In the data rows, the value 128 means zero.
Some points, one per row:
[102  93 132 118 128  71 142 126 137 171 144 165 143 176 139  59]
[163  97  66 133 105  97 171 129  96 211 174 103  69  68 126  73]
[141  26  81 123 151  30 143 183 157 205 138 117 138 114  77  53]
[126  50 159 139 164  21 144 162 121 227 183 114 130 136  95  92]
[144  69 186 143 109  40  73 176 128 215 181 122  97 103  67 116]
[163 117 163 123 147  56 130 182 144 168 203 137 105 178  90 101]
[132  66 108 106 173  69 186 155  84 222 194 134 115 140 111  77]
[122  93 168 144 156   0 167 148  50 149 222 156  97  98 108  81]
[165  81 151 149  90  53  67 177 122 226 172 157 109 172 102  75]
[147 111 166 101  82   0 208 155 150 195 161 138 150 122  28 142]
[122  90 169 132 156  67 124 204 135 184 160 146 118 127 116  96]
[ 99  45 166 132 142  25 136 174  80 196 202 155 153 120 109  94]
[119  46 214 135 120  31  97 192 103 148 183 172  84 115 142 128]
[157  84 160 127 120   0 116 167 142 163 201 107  78 120  82 109]
[ 67  49  99 115 111  24  81 140  83 165 105 181 117  29  30  96]
[ 96 127  98 126 148 113 131 106 103  98 161 118  99 172  70  51]
[ 86  80 171 181 132   0 145 152  74 160 122  80  57  91  87  83]
[148  90 161  89 125  72 163 125 131 175 198 138 141 176 144 105]
[100  98  57  59  95   5 142 144 149 122 159 119 101 191 115  89]
[154 107 165 148 121  47 131 183 132 217 149 144  95  99  88  96]
[161  86 154 134 162  26 191 141 124 150 185 110 140 141  87 121]
[124 106 133  71 131  53 201 126 147 178 189 117 132  85 102 133]
[ 96  90 141 117 177  71 131 214 120 173 174 138 119 116 122 114]
[ 88  99 170 143  34 104 109 175 108 207 157  98 131 150  97 107]
[ 68  16 213 165 122  32  56 164 144 209 158  82 102  87 101 122]
[127 112 122  80 173  21  69 186  57 149 124 120 125  83 130 109]
[122 124 143  93 100  50 137 194 167 208 185 168 140 143  95 123]
[ 67  57 159 154 137  20 115 164 148 183 199 134 130 114  86 144]
[136  39 144 144 168  45  76 184 135 195 170 147 136 161  58 107]
[134  66 197 150 161  36 157 173 141 230 213 137 141 127 119 108]
[129  74 134 176 140   0 171 161 117 220 121 130  76 133  89  86]
[155 130  91 141  64  43 190 152 106 133 145 164 118  94 100   9]
[120 105 152 103 175  32 149 209 108 140 198 146 114 149 130 108]
[161  65 191 116 108  15 116 159 105 203 183 161 107 156 106 135]
[ 73  71  69  66  25  11  33  89  86 134  59 109  51 188  42   0]
[128 111 155 120 182  14  98 171  74 202 178  88 120  65 139 109]
[122  93 169 150 173  63 151 155 126 189 186 134 136 146 123 150]
[ 69 108 134 162 142  62 132 155 126 158 117 154 120 166 118 147]
[152 117 143 144 147  72 188 167 154 180 203 180 132 136 116  72]
[ 57  48 137  83 114   2 102 120 121 183 186 113 142 122 152 119]
[ 85  42 113 123 173   0 130 181 115 158 142  89 137 118  53  88]
[170 141 151 109  84  70  96 129 108 134 202 142  99 125  88 130]
[117  93 143  71  73  51 135 183  96 177 148 151 134 166 121  44]
[106  58 182 128 173   0 170 157 121 196 168 156 142 151 124  74]
[155 141 174 110 107  76 172 154 104 107 175 126  81 150 131 112]
[ 92  72  69  11  84  37  90 185 154 179 107 129 104 156 123  67]
[115 112 159 129 130  70 190 110  89 144 185 101 134 108 117 130]
[151 114 174 176 153  64 112 198 142 189 173 169 125 153 117 162]
[136  92 160 118 146  52 178 186 123 240 185 140 105 114 109 132]
[133  98 191 139 149  16 167 171 126 194 195 119 139 135 136 124]
[ 97 117  96  85 149  17  97 208  98 138 217  82  18  56 117  77]
[ 77 108 114 117 133  68 128 156 108 128 114  93 116 186  77  54]
[ 89 150  63  72 144   0 141 157  78 163 101  87 103  73 159  76]
[103 128  92  54 108   0 119 197  87 181 170 132  94  82 141 113]
[141  70 227 120 115  29 132 150  48 205 160 193  70 118 116  46]
[127 154  54 151 111  49  60 102  97 218 120 131 120 124 130 102]
[158  90 189 104 185   0 144 156  71 156  88 109  88  68 105 113]
[119  89 160 129 109  13 114 195  39 190 180 149  85  93 152 110]
[179  87 176 136 146  66 186 168 112 208 177 148 110 118  98 142]
[142  83 150 150 187  38 166 175 105 177 177 131 137 149  96 127]
[ 76  92 102  64  37  42  45 144  79 129  50 103  84 197  94  81]
[133 106 172 137 171  33 157 200 123 176 155 154  88 162 101 123]
[142 125  97 135 133   0 111 201 127 185 161 126 111 105  79 152]
[147  59 217 153  76  51 122 180  55 173 177 144  43  71 133  65]
[139 106 105   4  60   0 117 176  51 215 129 177 138  92  42 112]
[ 84  85 207 147 118  89 121 148  77 131 128 102 122 160 108 103]
[149 131 113 134 101  72 181 168 140 216 164 130 137 127  92 109]
[ 54  69  24  54  96  58  98 217  89 162 156  85 105  97  82 108]
[122  28  64  41  40   5 191  15  41  78 147  37  63  14 100   4]
[113 110 141 135 139  48 132 182 128 144 163 134 131  90 117 122]
[171 120 160 141  44  81  71 192  78 113 127 159  99 154  64  58]
[128  54 188 164 161  20 154 145 112 169 184  72 130  70  95 145]
[139  62 188 149 114  37 174 166 119 181 166 100 123  98 131 143]
[133  98  53 117  88  47 220 118  51 167 156 104 138 103  86  98]
[122 121 157   0 152  59 145 221  55 196 177 147  99  79  60  74]
[ 93 101 103 114 161  88 165 197 120 211 113 131 126 173 117  90]
[129  49 106 112 135  26  93 175 152 209 161 109 115 103  75 104]
[ 94  62 185 147  32  48  49 156  46 151 147 184  92 123 103 113]
[152  59  93  67  54  91  90 153 112 155  88 113  82 189  65  41]
[140  81 195 124 150  23 158 175 112 211 183 164 130 124  97  94]
[ 94  39 140 104 127  90  95  96 134 113 153 130 109 113  81  53]
[145 123 109  89 102  76 177 130 144 198 163 127 135 117  89  53]
[107  88 141 155 118  37  26 180 146 188 123 148 122 197 105 110]
[ 91 123 112  93 124  82 138 159 139 163 135 116 127 168  77  82]
[131 106 148 133 157  66 170 164 142 192 180 114 144 155 138 119]
[ 79  48 133  74 111  19 172 113  75 126 201  84  44  70 159  51]
[ 93   0 228 146 130  13  66 139 107 100 133 118  90   8  83 176]
[153 123 134  96 113  39 202  62  90  98 187  93 114  98 109 104]
[149  94 170 126 139   2 175 132  97 133 204  88 141 138 122 142]
[ 98 137  91 102 145  72 149 186 130 206 184 102  74  59 156  77]
[123  98 149 111 152   0 208 102  58 159 169 109 139 107 126 127]
[127  74 172 118 158  14 194 119 109 206 189 114 147 130 120 103]
[149  49 202 125 139   0  97 180  65 173  91 148  63 100  91 104]
[108  66 126 137 175   9  91 202 101 160  98 131  61 100 120 129]
[112   0 117  48  41   0 195  44  93 187  95 115  89  73   0  29]
[110  80 183  65  99  45 138 206 134 192 166 116 122  54  10  96]
[119 100 200 143  89  32 136 204 101 211 171 159 110  96  84  88]
[134 107 169 127 163  61 137 189  94 157 197 161 109 134 124 125]
[125  39  97 127 117   0 142  96  82 223 190  92 152 131  92 106]
[ 65 116 125 104 137  62 129 206 148 168 109 109 109 101  81  90]
[120  94 137 154 139  62 191 136 100 224 160 134 113  86 124  85]
[157  92 166 133 140  54 168 152 130 220 184 162 133 153  80 103]
[120  59 138 101 147  10 165 211  96 148 197 130 127 141  95 103]
[162 109 173 132 146  49 146 194 134 202 151 157 138 140  93 134]
[140  97 159  98 147  32 171 160 129 181 180 144 141 142 115 134]
[149  82 169 142 160  58 144 163  85 226 174 130  91  99 146 112]
[132 117 156 143 150  54 153 180 126 205 191 151 139 149 104 101]
[154  71 192 109 152  67 156 132 110 189 189 134 133 104 106 152]
[100  78 158 122 107   4 102 158 139 186 203 116  88 116  65 123]
[149 109 160 147 113  60 127 180 137 169 202 155 110 184  88  93]
[154 111 130 117 143  69 150 140 137 222 173 129 148 156  88  87]
[145  93 154 125  95  38 162 137 132 220 178 147 150  68  97 146]
[137 109 127 137 138  14 183 187 121 190 135 159 109 133  97 123]
[107  54 197 147 125  30 137 193  92 193 167 119 115  93  66 141]
[126 134 195  99 150  56 164 163 151 188 171 126 134 149 116 130]
[113  92 162 159 151  34 125 173 101 185 169 137 109 153 105  98]
[103  35 166 108 164  13 131 152  55 225 218 160 149 116 122  47]
[ 78  47 150 159 113  15  73 215 120 164 172  94  92  65  48 126]
[150  80 137 122 125  59 184 178  90 205 185 126  94  83 135  97]
[168  57 132  66 111   0 185 151 109 215 204 151 121 124  98 115]
[111  82 198 152 157  57 133 166 137 155 197 144 131 133  97 124]
[122 117 158 112 173  80 156 157 116 206 181 138 126 161 146 141]
[125  85 145 130 148  39 137 181 147 204 171 154 134 134 116 126]
[152  50 187  93 141  38 131 201 118 172 144 181  92 149 143 114]
[146 125 107  30 113  54 164 146  72 145 141 216  89  94 105  77]
[ 93  44 152 185 134  42 115 159  86 179 144 140 132  95  46  49]
[ 97 111  94  63 145  19  95 116  74 171 175 111 126 117 121 125]
[137  76 211 159 101  45 107 175 101 189 129 127 113 128  39  80]
[153  62 159 135 147   4 169 169  92 194 158 156 132 123 111 104]
[151  96 182 133 129  80 162 154 121 180 185 164  96 140 129 103]
[150  72 110 130  78  55 210  74 131 204 136 110 100 105  75 121]
[139  94 160 157 172  39 141 181 124 196 175 126 126 122  94 131]
[123  45 166 102 128  37 168 132 102 199 190 115 132 131 107 118]
[107  80 114  74 122  71 142 194 127 169 141 124 127 113 115  92]
[116 124 146 137 159  51 169 165  77 205 195 139  92 124 151 112]
[126  67 159 139 133  61 182 131 102 169 184 110 124  60 139  80]
[102  90 135 103 103  83 111 171 109 166 178 138 137 157  90  94]
[156  67 162 146  49  21  54 151  76 242 180 140  77 141  55  16]
10 more points follow, each with its number after it:
[133 102 134  83 105  76 196  73 140 126 169  94 136 134 113  90] 0
[141   0 218 143  93   3 135 141  94 135 167  54 117  56  54 137] 1
[154 145 103 101   4  75  77 101  47  94 105 112  91 152  90  25] 2
[ 75  45 166 175  12  32  16 140  39 172 118 109  55  76   5 112] 3
[138 116 163 118 124  92 197 119 140 203 195 144 112 134  93 113] 4
[118  88 192 127 166  37 158 145 146 165 196 164 144 155 126 139] 5
[ 87  43 205 146 132  40 155 137 120 165 183  79 128  46  81 173] 6
[122  92 174 119 176  64 156 147 114 167 196 168 139 116 119  76] 7
[117 127 170 177  96  52 159 168  82 183 207 121  95 134 126  68] 8
[152 106 140 147  81   0  64 179  90 222 174 171  93 161 114  93] 9
Which of these numbered points is nearest to each point below, looking only along the 3 directions in which the first points spread most? Its number follows each.
[137 100 152 151 168   4 185 166  97 193 196 167 103 143  98  85] > 7
[137  86 134 124 119  67 172 112 139 223 170 126 143 162 131 124] > 4
[120 125  87  55 132  47 199  76 129 142 115 108 131 165 122  55] > 0
[ 56   0 193 151  96  21  97 120 107 137 183  54  73  18  24 151] > 1
[152 113 159 159  56  62  74 188 112 218 193 140  90 130  62  88] > 9
[158 138  58 126  78   0 197  54  81 157 116 113 106  78 114  71] > 0
[139 106 196 142 156  52 149 172 134 199 193 135 119 141 143 112] > 5
[157  79 153 146 123  69 103 127 122 142 203 151  99 128  85 129] > 8
[ 75  67 193 187 146  28 156 145 113 134 195 131 133  71  77  97] > 6
[ 64   0 214 164 110  22  99 156  87 168 183  51  83  31 102 107] > 1
[ 26   0  57 106 198   0  22 153  21 154  51  58  62  74  16 120] > 3
[125  55 140 128 147  37  78 190 117 214  98 138 135 185  18 144] > 9
[ 97  27 115  73  79   4 156  90  37 177 156 174 154  27  41  85] > 1
[128  93 194 166  62  78  46 188  87 154 120 156  89 146  93 110] > 9
[ 69  79   2  28  74  23  99 128  78  65  42  88  84 199 117  43] > 2
[155  84 150 159 104  45  76 197  60 186 128 170 141 165  82 101] > 9
[154 111 137 156 148  20 162 155 109 187 176 115 136 137 102 135] > 7
[133 139 141  51 155  39 113 176  71 165 164 159 106  90 109 149] > 8
[128  75 186 127 152  38 181 188 129 202 201 149 144 156  87 132] > 5
[123  97 212 118  23   4  59 168  20 150  21 139  72  72  58  62] > 3
[100  85 142 166 124  42  24 189 123 175 185 139 111 146  68 134] > 9
[166  86 173 157 161  54 151 202 115 225 205 161 116 128 109 138] > 5
[113   0 204 169 140  24  60 172 144 164 205  68 105  53  50 138] > 1
[126  89 110  59 114   0 200  37  50  51 190  77  96 105 121  73] > 0
[ 87 130  94  32  59  52  68 128  68  62  81 150  35 195 138  40] > 2
[142   0 192 157   0   3  14 121  46 124 112  95  40  46   5  25] > 3
[187   5  92 108  85   0 123 100  98 164 155  51  43  69  21  38] > 1
[136 101 149 118 125  64 192 170 150 171 198 112 124 139 124  98] > 4
[143  88 164 144 154  51 174 193 125 197 205 162 132 132  97 113] > 5
[102  79 139 135 149  72 142 160 145 215 164  94  76 110 118 108] > 8
[122 101 153 168 133  50 154 166 143 195 217 154 163 147 130 134] > 5
[159  96 171 150 150  57 162 183 116 208 204 153 139 157 108 114] > 5
[132  82 145  94 160  74 187 159 148 205 135 130 159 135 127 106] > 4
[141  43 170 129 128   9  52 192 121 187 166 161 144 170  71  87] > 9
[130  83 189 124 138  13 187 187 136 205 183 155 130 155  96 151] > 5
[124  81 148 136 162  44 144 178 113 207 206 157 153 162 140 134] > 5
[ 67 105  82  53  71  95 103 128 140 133 101  99 101 178 120  51] > 2
[ 97  94  82  76  48  75  19  50  79  81 141 138  40 187 117   0] > 2
[132 159 171 167 104  66  55 170 114 199 164 155  96 169  82  78] > 9
[120  60 193 123 107  34 141 149 109 177 179 106 125  53 105 156] > 6
[138 123 182 168 174  36 140 161 143 198 178 126 132 148 108 117] > 5
[ 89 103 123 166 107 106  94 219 117 192 160 130  97 152  65 106] > 9
[109  95 108 170 113  59  43 177 148 187 174 127  58 112  84 121] > 9
[117  58 164 141 165  95 111  98  68  96 171 113  96  58  30  97] > 1
[129  87 182 150 162  65 167 175 128 183 192 133 136 136 111 135] > 5
[160 102 171 121 150  63 126 201 140 213 187 139 146 171  93 155] > 5
[155  64 179  96 106  75  35 127 104 135 154 193  88 179  68  16] > 9
[156 117 129  98 129  45 178 154 167 174 159 140 116 170 152 123] > 4
[161  94 158  98 132  48 165 165 127 209 223 133 128 126  82 120] > 7
[136  87 177 113 128  45 186 149 128 216 185 127 155 111 106 130] > 7
[114  76 152 131 158  61 178 160 117 207 192 128 113 125 123 115] > 7
[118 142  70  28  62  79 153 138 106 178 202 106 111  79 131 153] > 0
[139  93 160 141 130  14 195 158 112 179 197 136 151 137 113 123] > 7
[137  87 169 152 165  29 167 197 158 179 182 131 141 133 102 122] > 5
[ 87  51 203 128 119  19  99 114 120 132 188  64 123  49  78 148] > 1
[116   0  20   0 115  20  74 133 124 164 107 135 111 198  71  14] > 2
[132  73  98  28  59  83  97  44  98 117 104  93  67 158 122   0] > 2
[149  28 134  29  80   0 211  52  41 144 179 143 177  80  90  46] > 0
[139 128 155 112 135  48 191 158  99 143 168  94 131 164 131 115] > 4
[ 99 106 178  54 154  57 155 201  78 169 153 149 106  79  58 101] > 8
[140 108 130 126 148  65 183 157 122 187 189 129 141 130 114 120] > 4
[128  32 194 139   7  39   2 159  85 149 156 137  50  97  59  50] > 3
[156 105 192 142 136  45 147 204 139 202 195 130 124 128 106 126] > 5
[161 124 123 147 125  13 134 183  67 229 134  98  78 101  52  99] > 8
[115  94  89  51 114   0 175 106 123 151 110 164  89 102 122  96] > 0
[110  93 157 174 137   3 144 162 112 191 158  83 136 162  78  84] > 8
[108  72 116  76  63  45  33 105  80 141  82 111  73 181  95  55] > 2
[121  66 199 170 150  47 155 191  91 203 201 111  84  78  81 120] > 6
[129 136 187 132 148  52 153 111 100 162 206 125 117 129 120 116] > 7
[115  35  72  51  69  38 156 140 108 213  59 141 124 193 134   2] > 2
[138  73 177 125 154  27 182 164 122 168 192 163 134 152  92  83] > 7
[ 89  44 185 176 148  52 121 174 118 209 204  93  82  57 107 104] > 6
[144 132 132  92   0  59  97 161  87 116 128 166  91 180  50  21] > 2
[159 121 141 142 134  31 180 103  96 151 179 130 133 153 120 130] > 4
[108  54 185 158 126  35 149 139 132 178 200 131 126  63  86 161] > 6
[144 120 142 110 141  44 164  96 112 142 196  85 151 142 106 133] > 4
[137 111 176 141  50  83  56 160  65 183 154 124 109 189  68  72] > 9
[121  96 175 148 145  17 202 137 106  66 168  90  95  75  99 175] > 6
[120 116  89  66 125  37 174 109 140 163 121  93 117 156 136 100] > 0
[ 47  30 197 188  23  82  46 131  99  92 113  43 121  70   0  55] > 3
[129 136 108 118 133  68 168 155 104 251 168 139 101 108 111 109] > 4
[ 90  50 164 197 110   7 174 156 127 124 187  89 149  82  82 115] > 6
[138 106 197 143 161  53 169 190 116 209 177 165 107 125 106 140] > 5
[155  68 159 148 136  54 184 143 106 176 184 117 135 124  97 137] > 7
[ 98 115 105 112 126   9  51 199 171 195 175 108 107 161 116 139] > 9
[154  70 128  88 170  26 149 160 124 162 213 147 118 138 121 143] > 7
[121  84 155 114 155  54 188 167 149 186 207 133 149 166 126 117] > 4
[102 131  74  64  52  74 153 157  79 193 168 109  90  69 115 108] > 0
[139  84 179 136 158  39 170 207 128 210 175 157 131 132 111 125] > 5
[101  65 144 146 122  48  61 191 133 203 156 141 133 147  71 133] > 9
[120  72 213 165  63  39 139 144  79 160 159 103 117  65  39 106] > 1
[139 131 188 140 167   0 180 170  67 199  61 147  51  45 120 118] > 6
[ 72 106  97  66 111  22  78 112  98 132 116  97  96 213  88  71] > 2
[150  83 166 140 162  53 124 179 152 185 196 163 135 165 120 117] > 5
[ 97  11 211 129 142  46 119 170  95 196 213 123 107 119  99 125] > 6
[120  55 134  72 116   0 218  65  98 124 182 108 118 128 116  54] > 0
[100 127 151 140 176  72 166 128  97 131 180  82 130 178 103 120] > 4
[ 93 141 113 114   0  48  11 121  36 136  55 101  54 184   0   0] > 2
[134  74 184 135 169  38 190 154 131 178 185 129 115 115  88 103] > 7
[129  94 135 103 120   1 128 150 117 159 207 148 101 158 101  61] > 8
[173 110 172 110 152  50 168 183 116 179 157 178 133  98 109 127] > 7
[ 87   3 211 133  55   0  80  95  49  85 120  14  46   0  34 123] > 1
[145  75 133  80   0  57  53 165  61 187 114 131 120 171  85   0] > 2
[147 102  71  73  85  37 203 115 136 189  87 120 114 146 127 123] > 0
[131 142 162  90 146   0 144 198  98 189 109 151 109  79  78 130] > 8
[148   3 201 115  16  34  39 120  74 116 152 106  45 101  87  81] > 3
[149  72 151 149 137  40 215 154 114 195 162 159 124 120  79  93] > 7
[ 96   0  57  49   3   0 205  21  68 112  29  48  36  46  21   0] > 2
[114  42 150 145 105  75  95 176 136 221 143 152 109 167 102 105] > 9
[102  33  93 154  18  32  35  92  84 252  86 117  80  31   3  38] > 3
[137 119 190 125 144  43 129 195 156 205 181 133 115 128 121 121] > 5
[ 84 114  68  50 143  22 153 110  90 224 127 152 159 127 126  95] > 0
Now 10 new points, numbered from 0 again:
[123  33 159 131 161   7 136 165 114 209 210 164 136 166  89 107] 0
[ 96  70  98 111 108  10 113 181 146 106 155 111 112 157 120 117] 1
[137 111 160  69 129  25 144 191 124 148 194  72  98  84  63 105] 2
[101  99 145  84  92  74 194 124 160 176 160  97 140 132 136 108] 3
[127 130 113 134  64  14 187 148 128 143 156  59 121  82  79 122] 4
[176 125  91 106  99   0 149 106 116 182 158 151 103 107  95 147] 5
[149  86 166 120 178  56 151 113  98 207 150 141  88 105 151 117] 6
[127 101 175 122 128  45 179 151 151 182 158 174 137 117 116 109] 7
[ 99 122  90  65 124   0 154 126 125 203 113 150 150 105 115 135] 8
[ 93 119  95  75 169   1 119 147 145 205 203 113 165 121 120 107] 9
Which of these numbered points is nearest to each point below, looking only along the 3 directions in which the first points spread most? Its number follows each.
[161 121 160 124 153  32 167 180 139 182 205 137 142 136 111 114] > 7
[111 111  81  97 145  39 139 156 126 181 188 127  78  83 148 128] > 5
[175  60 193 125 133  67 182 141 125 180 213  97 135  92  71  84] > 6
[108  86 201 137 139  29 138 200 135 170 154 141 117 106 108 129] > 0
[137 150 167  24 114   6 164 144 106 217 112 159 136  90  71 137] > 5
[139  94  93  86 122  65 179 137 160 161 214  77 132 111  94 155] > 3
[145 117 146 137 123  20 171 157 162 225 169 141 139 142  93 133] > 7
[131  83 138 133 161  36 158 154 117 198 200 125 152 160 100  99] > 7
[151 108 143 138 120  81 152 144  82 165 128 146 154 161 109  99] > 9
[117 116 122  94 100  37 144 175 134 203 165 125 117 175 131 114] > 9
[145 110 176  45 157  13 146 153 100 132 205 143  99 111 122 169] > 6
[122  85 129 109 142  25 174 192 147 136 195 151 147 122 101 152] > 7
[112  68 166 114 126  49 164 110 137 182 198 106 150 111  85 137] > 6
[113 165 103  56 175   0 129 121  24 133 124  93 122  49 112  91] > 4
[147  50 176  95 150  16 166 115 113 134 187 160  99 195 126  47] > 9
[174  55  83  76 157  57 151 131 147 207 190 138 104 148 140  58] > 3
[148  73 165 145 111  54 155 122 106 210 204 114 111  88 111 142] > 6
[116  28 160  83 109   0 171 155  89 234 169 155 112 123  79  60] > 2
[121 110 166 119 180  50 179 158 129 171 169 154 126 150 103 139] > 7
[109  67 177 115 176  58  93 201 124 188 200 118 130 117 112 149] > 0
[144 112 155 139 157  90 152 165 114 156 219 170 114 144 134 100] > 7
[116  82 157 111  76 107  73 119 125 154 151 128 110 137 121  60] > 1
[114 115 177 159 145  81 177 154 134 148 150 103 131 124 132 120] > 7
[116  82 198 138 121  13 130 180 136 181 184 136 154 116  84 130] > 0
[110 133 146 137  56 101  38 164  92 168 130 132  78 172  50  33] > 1
[147 114 186 140 133  10 112 208 136 191 122 166 109  92  35 144] > 0
[171  35 104  81  73  66 161 123 148 209 127 103 129 149 144  29] > 8
[114 120 136  61 161  49 182 113  91 133 135 132 106 150 172 110] > 3
[164 109 128  90 142   3 206 149 121 159 159 146 114 152 109  79] > 3
[110 127 117 113 145  70 150 118 132 141 216 123  88 139 145  82] > 3
[147  92 172  93 143  49 158 178 114 211 203 163 117 134 132 103] > 7
[110 132 148  64 112  31 182 180 145 168 172  94 102  87  63 128] > 5
[138 114 152 144 134  43 181 159 149 200 168 161 137 130 125 140] > 7
[158  90 154  90 141 134 176  74  98 175 192 124 116 116 109  82] > 3
[113 124 102 109 128  29 142 135 102 184 116 148 155  75 141 144] > 5
[120 105 105 106 106  49 179 134 135 132 146  76 107 166 106  65] > 8
[124  90 123  73 134   5 173  89 154 124 178 154 128 170 118  77] > 3
[119 140 147  91 155   3 105 170  92 107 158  88 119  81  98 167] > 2
[160  73 150 156 117  40 150 144 117 216 222 102  94  90  95 136] > 6
[131 155  96  75 150  39 128 198  89 191 162 128  88  56 130  93] > 5
[139 100 157 129 134  72 155 181 108 182 204  99 167 125 128 122] > 7
[106 120 119  20 152   6 126 108  33 156 174 114 129  64 140 121] > 4
[142 103 164 156 105  18 116 182 115 235 180 128 100 120 106 163] > 0
[150  91 125  96 130  82 103 207 106 162  39 162  62 137 128 116] > 1
[103  31 161  83  66  10 104 128  99 158 129 165  99 201 112 105] > 1
[126  94 182 130 124  65 177 168 140 187 156 119 150 135 113 134] > 7
[ 93  86  86 113 129  23 152 132  92 136 209 105  39  76 146  78] > 4
[124  84 119  85 129  31 177 134 131 151 193  98 100 124 137 106] > 5
[122  43 172 157 147  41 106 183 107 187 173 129 137 135 125 136] > 0
[130  72 195 143  77  35 110 173 130 180 190 145  98 133 111 171] > 0
[ 72  44 135 120 156   0 145 180 101 217 169  71 103  93  86  50] > 2
[140  75 154  72 124  37 196 180 109 202  98 138 117 169 146  79] > 9
[ 97  74 121 115 111  82 114 207 140 205 145 109  52 145 114  83] > 1
[148 101 147 125 160  59 170 195 110 174 179 146 125 117 116 130] > 7
[108 116 142 134 143  30 165 143 134 114 205 138 128 137 116  87] > 9
[138 117 155 146 185  73 171 168 118 197 188 138 123 153  90 102] > 7
[131  53 143 100 104  79  94 159 100 199 115 132 117 186  75  16] > 1
[154  92 122 114 121  88 154  94 104 183 197 126 132 146 102  57] > 3
[140  80 189 137 126  32 195 148 131 199 184 110 138  84  73 125] > 6
[138 104 158 114 144  40 158 155 135 194 199 166 126 168 112 116] > 7
[144  93 170 113 159  41 171 164  99 204 210 147 124 155  99  98] > 7
[119 135 107 127 103  39 187 128 113 117 142 106 125 170 142 110] > 3
[148 140  94  43  92   0 154 157  83 213 123 193  94 125 113  98] > 8
[157 117 178 109 111  47 165  96  67 118 194  97 134 143 109  78] > 5
[126 128  90 125  78  15 170 104 114 234 166 139 155 135  99  81] > 3
[126 102  95  27 102  92 167 186  79 197 177 131  60  23 129 109] > 4
[ 97 150 118  68 134   0 158 147  43 169 108 170 164  85 147 134] > 5
[153 105  82 126 197  15 170 191 116 127 165 111  90 152 139 124] > 9
[149 120 104  70  21   0 188  81  55 131 137  68  95  57  78 141] > 4
[138  90 151 126 156  48 188 190 119 201 175 132 152 146 111 136] > 7
[102  14  98  75 117   0 205   4  29 138 122  31  75  42  93  40] > 4
[119 107 124 112 126  60 157 193 125 172 136 136 131 168 142  99] > 9
[100 142 152 142  35  96  89 163  75 137 125 127  98 142  75  37] > 1
[118 104 163 145  19  83  24 163  26 130 126 147  84 162  68  48] > 1
[128 101 219 113 126   0 126 120  44  83 184 136  50 130 145  51] > 2
[160 128 179 121 130   0 169 170  77 163 120 119  93  88  88 108] > 2
[ 99  65 183 107 105  39 141 144  84 204 180 173 146  86  79  73] > 2
[120 111 126 149 107   0 202 152 128 111 195 121 145 115 100  84] > 5
[137  82 113 106  80  15 193 122  87 120 142  90  99 103  94 118] > 4
[176  74 135  48 121  19 154 157 126 223 128 168  97 106 101  84] > 5
[138  38 147  92 112  58 163  60  86 146 211 127 118 135 109  57] > 4
[150 125 163 153 147  23 200 182 135 168 163 160 132 158 123  96] > 7
[142  95 174 104 126  65 158 166 109 210 196 154 136 137 124 146] > 7
[130  89 162 147 169   0 196 124 118 220 173 171 101 110 100  71] > 6
[182 108 145 145 142  40 191 156 128 190 146 177 135 110  92 129] > 7
[129  22 142  54  92   0 204  47 101 116 166  98 112  73  78  56] > 4
[116 120 111  76 161  61 146 184 136 181 136 124  94 156 113 128] > 9
[112  99  74  27  86  72 157  61 133 126 164  75  99 169 141  57] > 8
[145  91  83  54  67  41 174 191 126 230 129 137 111  77  40 108] > 8
[141 126 123 112 127  40 183 160 109 219 103 148  92 146 102  95] > 9
[132 116 124 103 112  78 204 136 109 180 153 101  92  98 135 148] > 3
[118  87 172 186 143  68  83 180 112 189 170 152 135 126  75 133] > 0
[117  20 181 144 105  49 106  98 104 141 209 103 126  79  79 105] > 2
[ 97  76 156  87 129   6 107 130 133 132 218 105 128 144 110  94] > 2
[159  87 112 103  87  24 187 109 123 173 128 199 117 113 102 121] > 5
[135  89 153  96 135  26 192 135 112 154 159 125 128 132 110  93] > 5
[ 93  83 133  64 139  17 175 116 108 132 184 131 152 124 113 100] > 5
[145  94 128  94 115   0 191 102  95 128 131  78 113 114  88 102] > 4
[135  81 195 112  74  40 167 164  42 194 130  78  50 126 122  71] > 2
[ 97  26 138  63 131   8  79 170  79 208 142 151 136 177 104  37] > 1
[144  99 147  95  85  50  78 139  93 205 114 123  73 173 120  29] > 1
[138  45 198 106  93   0 184 105 118 197 139 142 116 109  60 103] > 2
[ 79 138 141 133 144  64 175 130 119 156 155 115 138 158  96 122] > 9
[104  97 126  68 118   0 156 123 144 128 169 102 121 177 147  70] > 8
[123 119 125 126 147  68 171 127 105 140 200  83 113 110 135  80] > 5
[ 52 117  79  50 133  16  96 134 171 150 162  95 142  92 128 118] > 8
[167 123 128 179 107  64  99 180  93 205 141  89 108 169  33  29] > 1
[140 104 152  88 149  44 172 148 174 201 202 143 147 118  65 130] > 7
[122  56 160  88 153   0 187 127 127 141 177 149 118 139 124  67] > 5
[124 111 127  77 110  34 202 152 137 140 121 117 137  83  68 139] > 5
[106  91 191 156 162  41 137 199 111 190 199 137 112 113  76 144] > 0
[104  72 153  97 155  12 158 133  98 163 188 132  97 105  99  86] > 2
